Each row has a hidden score. How much does it go up from the first row of each pair to the second? 20 means little or no change, 40 a big rise and 0 a big fall. The score is a weighted sum of the row's numbers plus the product of two more (or one squared), each taken from its middle value.
[-1.5 -1.3  1.7 -1.7 -1.2 -1.1  1.6 -1.9  1.3  2.  -1.5  1.7]
[-0.4 -0.3  0.6 -0.8 -0.5 -0.7  1.  -1.5 -0.7 -0.9  0.9 -1.2] -> 26
[ 0.8  0.4 -0.7  0.8 -0.7  0.1  0.5 -0.4 -0.7 -0.6  0.5 -0.4]
[ 0.5  0.3 -0.3  1.  -0.5  0.1 -0.1 -0.8 -0.4 -0.5  0.9 -1.1] -> 19
[ 0.1 -0.2 -0.2  0.8  1.5  0.1 -0.6  0.2  0.8 -0.4  0.1  0.4]
[ 1.2  0.7 -0.9  0.8  2.3  0.6 -2.1  2.   0.3 -0.3 -0.2  0.2] -> 18
[ 0.5  0.7 -0.6  0.5 -0.8 -0.5  1.3 -1.6 -0.7 -0.6  1.  -0.9]
[ 0.4  0.1  0.3  0.1 -1.3 -1.1  1.4 -1.7 -0.1  0.4 -0.2  0.2] -> 17
[-0.1  0.2  0.1  0.1 -1.2 -0.6  0.9 -1.3  0.4 -0.2 -0.3  0.4]
[ 0.3  0.2  0.1  0.3 -0.4  0.3 -0.1 -0.1  0.6  0.1 -0.5  0.4] -> 18
[ 1.  -0.3 -1.3  1.   1.9  1.  -1.2  1.3 -0.1  0.1  0.5 -0.4]
[ 2.3  0.1 -2.6  2.6  0.3  0.1 -0.3  0.4 -3.3 -0.2  3.4 -3.3] -> 22
[-0.8 -0.4  1.6 -1.8  1.6  1.1 -1.5  1.1  0.  -0.2  0.2  0.1]
[ 0.4  0.3 -1.9  1.6  0.7  0.6 -0.3  2.  -2.4 -0.2  3.6 -4.4] -> 27
[ 0.   0.1  0.  -0.1  0.4  0.4 -0.9  0.9  0.  -0.1 -0.2  0.1]
[-1.  -0.5  0.9 -1.   0.   0.1  0.   0.   0.5 -0.1 -0.3  0.6] -> 20
[-1.  -0.5  1.1 -1.   0.6  0.4 -0.8  0.7  0.6  0.5 -0.6  0.7]
[-0.4 -0.1  0.2 -0.3  0.  -0.2 -0.4  0.4  0.4  0.5 -0.6  0.7] -> 21
[-0.1 -0.1  0.2  0.  -0.4  0.6  0.5  0.3  0.2  0.1 -0.3  0.4]
[ 0.7  0.5 -1.   1.1 -0.3  0.1  0.3 -0.7 -0.3 -0.4  0.2 -0.3] -> 19
[-1.5 -1.3  1.7 -2.   0.4  0.6 -0.7  0.8  0.3  0.3 -0.4  0.5]
[-0.9 -0.2  1.2 -1.2  0.3  0.3 -0.8  0.8 -0.2 -0.5  0.5 -0.3] -> 22
[ 1.   1.5  0.   0.5 -0.3 -0.9  0.5 -0.6  0.   0.7  0.   0.8]
[ 0.1  0.7  0.4  0.   1.4 -0.3  0.   1.5 -1.4 -1.2  1.7 -2.6] -> 26
[ 0.   0.1  0.3  0.  -0.5  0.1  0.4 -0.1  1.2  0.6 -1.5  1.2]
[-0.4 -0.2  0.5 -0.4  0.3  0.5 -0.2  0.4  0.7  0.4 -0.7  0.7] -> 20
[ 0.4  0.5 -0.2  0.3  0.4  0.1 -0.3  0.3  0.1 -0.4  0.   0.1]
[-0.9 -0.3  0.8 -0.7  0.6  0.4 -0.5  0.6  0.3  0.1 -0.4  0.3] -> 20
[-0.2 -0.1  1.2 -1.   0.8 -0.4 -0.8  0.8  0.  -0.3 -1.   0.5]
[-0.3  0.1  0.4 -0.3  0.4  0.4 -0.4  0.3  0.5  0.1 -0.5  0.6] -> 19
[-0.1  0.   1.5 -0.3  0.   0.6 -0.2  0.4  0.3 -0.1  0.   0.4]
[-0.8 -0.3  1.2 -2.  -0.2  0.4 -0.1  0.  -0.5 -0.7  0.6 -0.6] -> 24
[-0.4 -0.1  0.2 -0.4  0.   0.1 -0.1  0.2  2.   1.4 -1.7  1.5]
[ 1.4  0.6 -1.6  1.6 -0.4  0.   0.7 -0.6 -0.8 -0.4  0.6 -0.6] -> 20
[ 1.3  0.  -1.6  1.1  1.4  0.6 -1.5  1.4  0.3  0.2  0.   0. ]
[-0.3  0.3 -0.6  0.8 -0.2  0.1  0.1 -0.3 -0.7 -0.2  0.3 -0.7] -> 23
[ 0.  -0.6  0.4 -0.3 -2.1 -2.   2.9 -2.9  2.5  2.4 -2.5  2.4]
[-0.1  1.2 -0.6  1.1 -0.7  0.5  1.7 -0.1 -0.1 -0.4  1.3 -0.7] -> 17
[ 1.3  0.8 -0.4  1.   0.   0.6 -0.4  0.7  0.4 -0.4 -0.5  0.4]
[-1.7 -1.5  2.  -2.2 -0.7 -0.6  0.3 -0.5  0.9  1.6 -1.7  1.8] -> 17
[-1.1 -0.4  0.9 -1.1 -0.3 -0.3  0.3 -0.5  0.4  0.4 -0.5  0.7]
[ 0.   0.2  0.2  0.   0.8  0.4 -1.1  1.8 -2.1 -1.   2.2 -3.3] -> 20
[ 0.9  0.4 -0.9  0.7  0.8  0.4 -0.9  1.1 -0.4 -0.4  0.4 -0.3]
[-1.2 -0.4  1.1 -1.   0.8  0.5 -1.   0.9  1.1  0.3 -0.8  0.8] -> 20
[-0.1  0.3  0.4 -0.2  0.   0.  -0.4  0.3  1.3  0.5 -1.2  1. ]
[ 0.8  0.4 -0.7  1.1 -0.3 -0.4  0.6 -0.5 -0.3 -0.6  0.4 -0.5] -> 20
[ 0.8  0.5 -1.1  0.9 -0.3 -0.3  0.1 -0.5 -0.4 -0.4  0.6 -0.6]
[-0.1 -0.5  0.8 -0.3  0.   0.6 -1.2  0.6 -0.2  0.6 -0.6  0.3] -> 22
[-0.4  0.2  1.5 -0.6 -0.3  0.4 -0.5  0.1  0.6 -0.2 -0.1  0.6]
[ 0.   0.3  0.   0.1 -1.3 -1.7  1.6 -2.6 -0.5 -0.7  0.6 -0.5] -> 30
[ 0.6  0.6 -0.9  1.1 -1.  -0.1  0.6 -0.7 -0.6 -0.7  0.5 -0.3]
[-0.2  0.4  1.3 -0.9 -0.3  1.3  0.6  0.5  0.3  0.3 -0.4  0.5] -> 24
[ 0.2  0.2  0.   0.   0.7  0.5 -0.8  0.9  1.1  0.6 -1.   1.1]
[ 0.2 -0.4  0.8  0.1  0.8  0.9  0.2  0.9 -0.2 -0.2 -0.6  0.5] -> 18
[ 0.1  0.6 -0.5 -0.5  1.4  0.7 -0.7  0.9  0.1 -0.9 -0.7 -0.1]
[ 0.6 -0.6 -0.3  0.5 -0.8 -1.1  1.4 -1.4 -0.2 -0.3  0.3  0.4] -> 21
[-0.6  0.1  0.8 -0.7 -1.8 -2.3  1.9 -3.3  2.5  2.7 -2.1  2.4]
[-1.9 -0.8  1.5 -1.6  1.   1.1 -1.4  1.6  1.2  0.3 -0.9  0.9] -> 14
[-1.  -0.2  1.  -0.9  1.4  0.6 -1.2  1.1  1.9  0.9 -1.6  1.4]
[-1.   0.   0.7 -0.7  1.   0.5 -1.2  1.1  2.8  1.5 -2.1  1.8] -> 20
[-0.6 -0.3  0.8 -1.  -0.3 -0.1  0.1 -0.3 -0.8 -0.8  0.8 -0.9]
[-0.5  0.   0.8 -0.5  0.1  0.1 -0.1  0.2  0.7  0.5 -0.9  0.6] -> 17
[ 1.6  0.6 -1.9  1.1 -1.1 -0.7  1.4 -0.3 -0.9 -0.6  0.6 -0.4]
[-0.4 -0.1  0.4 -0.4  0.3  0.3 -0.5  0.4  0.4  0.1 -0.5  0.5] -> 20
[ 0.7  0.3 -0.8  0.9 -0.5 -0.2  0.3 -0.6 -0.5 -0.1  0.4 -0.5]
[-0.6 -0.3  0.4 -0.5 -2.  -2.3  1.9 -2.7  0.9  1.7 -1.3  1.3] -> 28
[ 1.   1.2 -1.   0.8 -1.   0.2  1.6 -1.  -0.5 -0.5  1.1 -0.2]
[ 2.3  1.2 -2.   1.7  0.1 -0.2  0.5 -0.8 -0.4 -1.4 -0.2 -0.6] -> 17
[ 0.7  0.5 -0.9  1.  -0.5  0.1  0.7 -0.5 -0.3 -0.4  0.4 -0.3]
[-0.9  0.1  1.3 -0.7 -0.2  0.1  0.2 -0.1 -1.3 -1.6  0.9 -0.7] -> 24
[-0.7 -1.   1.4 -1.5  1.2  0.5 -1.1  1.3  1.2  0.4 -0.9  1.3]
[-0.5 -0.1  1.1 -0.7  0.  -0.5  0.9 -0.8 -0.7 -1.1  1.5 -1.4] -> 35
[-0.7 -0.1  0.9 -0.8  0.1  0.2 -0.4  0.3 -0.2 -0.2  0.1  0. ]
[ 0.3  0.4 -0.1  0.1  0.1 -0.1  0.   0.3  1.8  1.1 -1.4  1.4] -> 17
[ 1.2  0.5 -1.2  1.   2.1  0.5 -2.4  2.2 -1.1 -0.5  1.2 -0.8]
[ 0.8  0.2 -0.8  0.8  2.1  0.4 -2.3  2.2 -0.9 -0.3  0.8 -0.7] -> 19
[ 0.4  0.6 -0.8  0.9 -0.4 -0.1  0.5 -0.5 -0.5 -0.5  0.7 -0.4]
[ 0.1  0.6 -0.1  0.2  0.7  0.2 -0.9  0.8 -0.1 -0.1 -0.5  0.3] -> 23
[ 1.1  0.  -1.1  1.1  0.3 -0.7 -0.2 -0.3 -1.1 -1.7 -0.3 -0.3]
[-0.4 -0.3  0.7 -0.7 -2.  -2.2  2.1 -2.8  1.2  2.2 -1.4  1.9] -> 26
[-0.9  0.1  0.1 -0.1 -0.7 -1.1  1.8 -1.7  0.7  0.6 -1.1  1.1]
[ 1.7  0.7 -2.2  1.5 -0.3 -0.3  0.5 -0.5 -0.2 -0.3  0.5 -0.6] -> 15
[-0.1  0.1  0.4 -0.3 -0.1  0.2 -0.4  0.3  0.6  0.4 -0.7  0.6]
[-0.4 -0.6  0.9 -1.3  0.1 -0.4 -0.3  0.1 -0.1 -0.2  0.5 -0.3] -> 23
[-1.  -0.5  0.9 -0.7  0.3  0.  -0.1  0.1  1.6  1.2 -1.3  1.3]
[-0.3  0.1  0.2 -0.4  0.4  0.1 -0.3  0.5  0.2  0.2 -0.7  0.2] -> 22
[ 1.8  0.4 -2.4  2.2 -0.4  0.1  0.4 -0.3 -1.  -0.6  1.1 -0.8]
[ 0.8  0.2 -0.9  0.3  1.1  0.3 -1.5  1.1 -0.9  0.4  0.2  0. ] -> 26
[-0.3  0.7  0.3  0.2  0.   0.6  0.   0.1  0.6  0.5 -0.9  0.7]
[-0.6  0.   0.4 -0.7  0.   0.3 -0.1  0.3  0.3  0.3 -0.4  0.4] -> 18
[-0.5 -0.2  0.3 -0.6  0.4  0.2 -0.5  0.5  0.2  0.  -0.3  0.4]
[-0.9 -0.3  0.9 -1.4 -0.4 -0.2  0.3 -0.6 -0.5 -0.9  0.7 -0.9] -> 24
[-0.1  0.3 -0.5  0.9  0.  -0.1 -0.1 -0.1  0.1  0.3  0.   0.2]
[ 0.5  0.4 -0.7  0.9 -0.6 -0.1  1.  -0.9 -0.7 -0.4  0.6 -0.6] -> 20
[ 0.1  0.2 -0.2  0.4 -0.2 -0.2  0.3 -0.8 -0.2 -0.7  0.4 -0.4]
[ 0.1  0.5 -0.5  1.1 -0.8 -0.2  0.2 -0.9  0.3 -1.1  0.4 -0.8] -> 20
[-0.2  0.   0.3 -0.3 -0.7 -0.3  1.  -1.1 -0.9 -1.   1.2 -1.2]
[-0.7  0.   0.4 -0.5  0.3 -0.1 -0.3  0.4  0.8  0.1 -0.4  0.4] -> 17
[ 0.6 -0.3  0.1 -0.1  0.8  0.  -0.5  0.4 -0.6  0.7 -0.1  0.3]
[ 1.1  0.  -0.5  0.5  1.2  0.5 -1.5  1.   0.8  0.  -0.7  0.7] -> 20
[-0.9 -0.5  1.2 -1.6 -0.1  0.   0.2 -0.3 -0.5 -0.6  0.5 -0.7]
[-1.  -0.5  1.5 -1.6  0.5  0.   0.5  0.3 -0.2 -1.   0.4 -0.4] -> 22
[-0.3  0.1  0.8 -0.3 -0.2  0.1 -0.7  0.3  0.4  0.  -0.6  0.5]
[ 1.   0.4 -1.3  1.3 -0.2  0.   0.1 -0.2 -0.9 -0.5  0.8 -0.7] -> 17
[-0.3  0.3 -0.4  0.8 -0.8 -0.7  1.9 -1.4 -0.8 -0.6  0.6 -0.7]
[-1.5 -1.2  1.8 -2.1  0.5  0.9 -0.8  1.3  0.  -0.1 -0.1  0.1] -> 16
[-1.5 -1.5  1.9 -1.8 -0.9 -0.8  0.9 -1.   1.5  2.  -1.4  1.6]
[ 0.6  0.   1.  -0.1 -1.4 -1.7  1.4 -1.7  0.   0.1  0.1 -0.5] -> 24
[ 0.6 -0.1 -0.7  0.7  0.3  0.5 -0.5  0.7 -0.5 -0.7  0.4 -0.3]
[-0.2 -0.4  0.3 -0.4  0.7  0.4  0.2  0.9  1.1  0.  -0.9  0.9] -> 20
[ 0.3  1.2 -0.6 -0.1  0.7  0.4 -0.7  0.7  2.9  0.4 -1.6  1.7]
[ 1.4  0.5 -1.7  1.2  1.9  0.3 -2.1  2.  -1.1 -0.3  1.  -0.6] -> 19
[ 1.7  0.  -1.5  1.4  3.4 -0.2 -4.   4.  -2.9 -0.1  2.8 -2.4]
[-0.4 -0.2  0.6 -0.6 -0.1  0.1  0.4 -0.6 -1.1 -0.8  1.4 -1.4] -> 24
[-2.  -1.5  2.1 -1.8 -0.7 -0.8  0.5 -1.   2.3  3.2 -1.5  2.1]
[ 1.   0.1 -0.8  0.9 -0.5  0.   0.9 -1.1 -0.4 -0.4  0.4 -0.4] -> 13
[-0.8 -0.3  1.2 -1.1  0.6  0.  -1.5  1.   0.   0.2 -0.2  0.2]
[ 0.   0.1 -0.1  0.1  0.7  0.4 -0.7  0.9  1.   0.5 -1.   1.1] -> 18
[ 0.4  0.3 -0.7  0.7 -0.4 -0.2  0.5 -0.5 -0.5 -0.7  0.7 -0.5]
[-1.2 -1.3  1.2 -1.5 -0.2  0.1  0.6 -0.6  0.8  0.7 -0.8  1. ] -> 20
[ 1.2  0.4 -1.8  1.5  0.1  0.2 -0.5  0.5 -1.4 -0.6  1.4 -1.5]
[ 0.9  0.2 -1.1  1.  -0.5 -0.1  0.6 -0.6 -0.5 -0.4  0.4 -0.3] -> 20
[-0.8 -0.6  0.9 -0.9 -0.5 -0.6  0.7 -0.7  0.7  0.8 -0.6  0.8]
[ 0.1  0.2 -0.5  0.6 -1.6 -0.5  2.  -1.9  0.3 -0.2 -0.2  0.3] -> 19
[-2.  -2.   2.3 -3.9  0.4  0.6 -0.4  1.1  0.1  0.2 -0.2  0.5]
[-0.6 -0.3  0.9 -0.6  0.2  0.4 -0.4  0.5  0.3  0.  -0.3  0.4] -> 17
[-1.  -0.6  1.2 -1.3 -1.  -0.5  0.9 -1.3  0.8  0.8 -0.7  1.2]
[-0.3 -0.1  0.4 -0.4 -0.2  0.   0.4 -0.4 -0.9 -1.1  1.1 -1.2] -> 22
[-0.6 -0.4  0.9 -0.7  0.   0.2 -0.1  0.2  0.6  0.5 -0.8  0.8]
[ 0.6  0.5 -0.9  0.9 -0.4 -0.2  0.3 -0.5 -0.6 -0.5  0.5 -0.5] -> 21
[-1.1 -1.3  1.5 -2.3 -0.6 -0.6  0.8 -1.5 -0.1 -0.1  0.1  0. ]
[ 1.3  0.5 -1.7  1.2  0.4 -0.3 -0.1  0.1 -1.1 -0.9  1.4 -1.1] -> 14
[-1.3 -0.5  1.6 -1.7  0.3 -0.2 -0.1 -0.2  0.9  0.5 -0.4  0.6]
[ 1.1  0.5 -1.5  1.3 -0.4  0.   0.5 -0.6 -0.6 -0.5  0.4 -0.5] -> 15
[ 1.1  0.7 -0.6  1.5 -0.1  0.4 -0.6  0.1 -1.2 -0.7  1.7 -1.5]
[-0.6 -0.2  0.2 -0.5  0.2  0.2 -0.2  0.4  1.   0.4 -0.6  0.5] -> 22
[-0.7 -1.1  0.8 -1.1 -2.  -2.8  2.8 -3.3  2.   3.9 -2.5  2.6]
[-0.5 -0.6  0.9 -0.9  0.   0.  -0.3  0.1  0.6  0.4 -0.7  0.9] -> 7
[-0.6 -0.3  0.8 -0.8 -0.4 -0.2  0.3 -0.4 -0.8 -0.8  0.8 -0.7]
[ 0.2  0.1 -1.   0.2 -0.1  0.5  0.6 -0.7 -1.1 -0.2  0.8 -0.6] -> 18
[ 0.9  0.2 -1.   0.9 -1.1 -0.7  1.1 -1.2 -0.7 -0.3  0.7 -0.3]
[ 0.5  0.9 -0.7  1.2 -0.2 -0.3 -0.1 -0.3 -0.5  0.   0.5 -0.7] -> 19
[-0.4 -0.5 -0.7  0.5  0.5  0.9 -0.5  1.   0.  -0.1  0.1  0.3]
[-0.7  0.   0.6 -0.4  0.4  0.3 -0.6  0.6  0.2  0.2 -0.4  0.4] -> 22
[ 0.8  0.3 -2.   0.9 -0.8  0.   1.  -0.2 -0.6 -0.4  0.1 -0.4]
[-0.8 -0.4  0.2 -0.7 -0.1  0.  -0.8  0.2 -1.2 -1.1  0.8 -1.8] -> 22
[ 3.   0.7 -2.2  3.  -0.2 -0.6  0.2 -0.5 -2.   0.1  2.  -2.1]
[-1.2 -0.7  1.5 -1.6  0.6  0.4 -0.8  1.2  0.  -0.1  0.   0.2] -> 26
[ 0.7  0.8 -0.9  1.  -1.  -0.5  1.5 -1.9 -1.5 -1.6  1.4 -2.2]
[-0.1  0.3  0.   0.   0.7  0.4 -0.7  1.4 -2.1 -1.2  2.  -3. ] -> 18
[ 0.4  0.5 -0.6  0.4 -0.2 -0.3  0.1 -0.1  0.5  0.2 -0.5  0.5]
[ 1.1 -0.4 -1.8  2.  -0.1  0.4  0.4 -0.4 -1.6 -0.9  1.6 -1.7] -> 17
[ 0.9  0.5 -1.1  0.9  1.1  0.3 -1.3  1.1  0.2 -0.2 -0.2  0.2]
[ 2.9  0.2 -4.5  2.9 -1.5 -0.6  1.5 -0.5 -2.1 -0.4  2.3 -2.2] -> 20
[ 0.3  0.   0.7 -0.5  0.6  0.5 -0.7  0.1  0.3  0.  -0.8  0.1]
[ 0.   0.3  0.4 -0.3  0.   0.3 -1.2  0.9  1.9  0.9 -1.6  1.3] -> 23
[-0.3  0.2  0.2 -0.3  0.   0.1  0.3 -0.2 -0.9 -0.5  0.8 -0.8]
[ 0.3  0.4 -0.3  0.2  0.2  0.3 -0.2  0.3  1.4  0.5 -1.1  1.1] -> 18
[ 0.5  0.  -0.7  0.7 -0.5 -1.5  0.5 -1.4 -0.8 -0.1 -0.2  0.1]
[-0.2 -0.9  0.  -0.3 -0.1 -0.6 -0.2  0.8  0.3 -0.1 -0.5  0.2] -> 19
[ 2.   0.4 -2.6  2.1  0.2  0.2 -0.2  0.2 -1.2 -0.5  1.3 -1.1]
[ 1.3  0.7 -0.3  0.6  1.2  0.6 -1.8  1.7 -0.4 -0.6  0.3  0. ] -> 27
[ 1.8  0.8 -1.5  1.1  0.5  0.3 -0.5  0.4  1.6  0.5 -1.4  1.2]
[ 0.7  0.7 -1.   0.8 -0.3 -0.2  0.6 -0.4 -0.6 -0.2  0.5 -0.5] -> 22
[ 0.1  1.1 -1.3  0.4  0.6  0.5 -0.3  0.  -0.1  0.2 -0.1  0. ]
[ 2.2  0.7 -2.3  1.9 -0.2  0.7  1.3 -0.1 -1.2 -0.8  1.3 -1.1] -> 13
[-0.6 -0.7  1.  -0.9  0.3 -0.2  0.3  0.   1.1  0.1 -1.5  1. ]
[ 1.  -0.3 -1.8  1.1 -0.6  0.  -0.7 -0.6 -1.  -0.8  0.5 -0.6] -> 20
[ 1.   1.1 -1.3  0.5 -0.3  0.2 -1.2  0.8 -0.9  0.4  1.1 -0.7]
[-0.8 -0.8  0.7 -0.6 -0.8  0.1  1.4 -1.4 -0.6 -1.   1.3 -1.8] -> 25
[ 0.6  1.  -0.3  1.  -1.2 -0.8  1.5 -2.1 -1.7 -1.8  1.9 -2.4]
[-0.1  0.2  0.   0.  -1.4 -1.   1.6 -1.8  0.1  0.3 -0.1  0.2] -> 16
[-1.3 -1.1  1.5 -1.6 -0.4 -0.2  0.6 -0.5  0.8  1.  -1.   1. ]
[ 1.6  0.4 -1.2  1.1  0.7  0.4 -0.8  0.4  0.3  0.4  0.1  0.2] -> 17
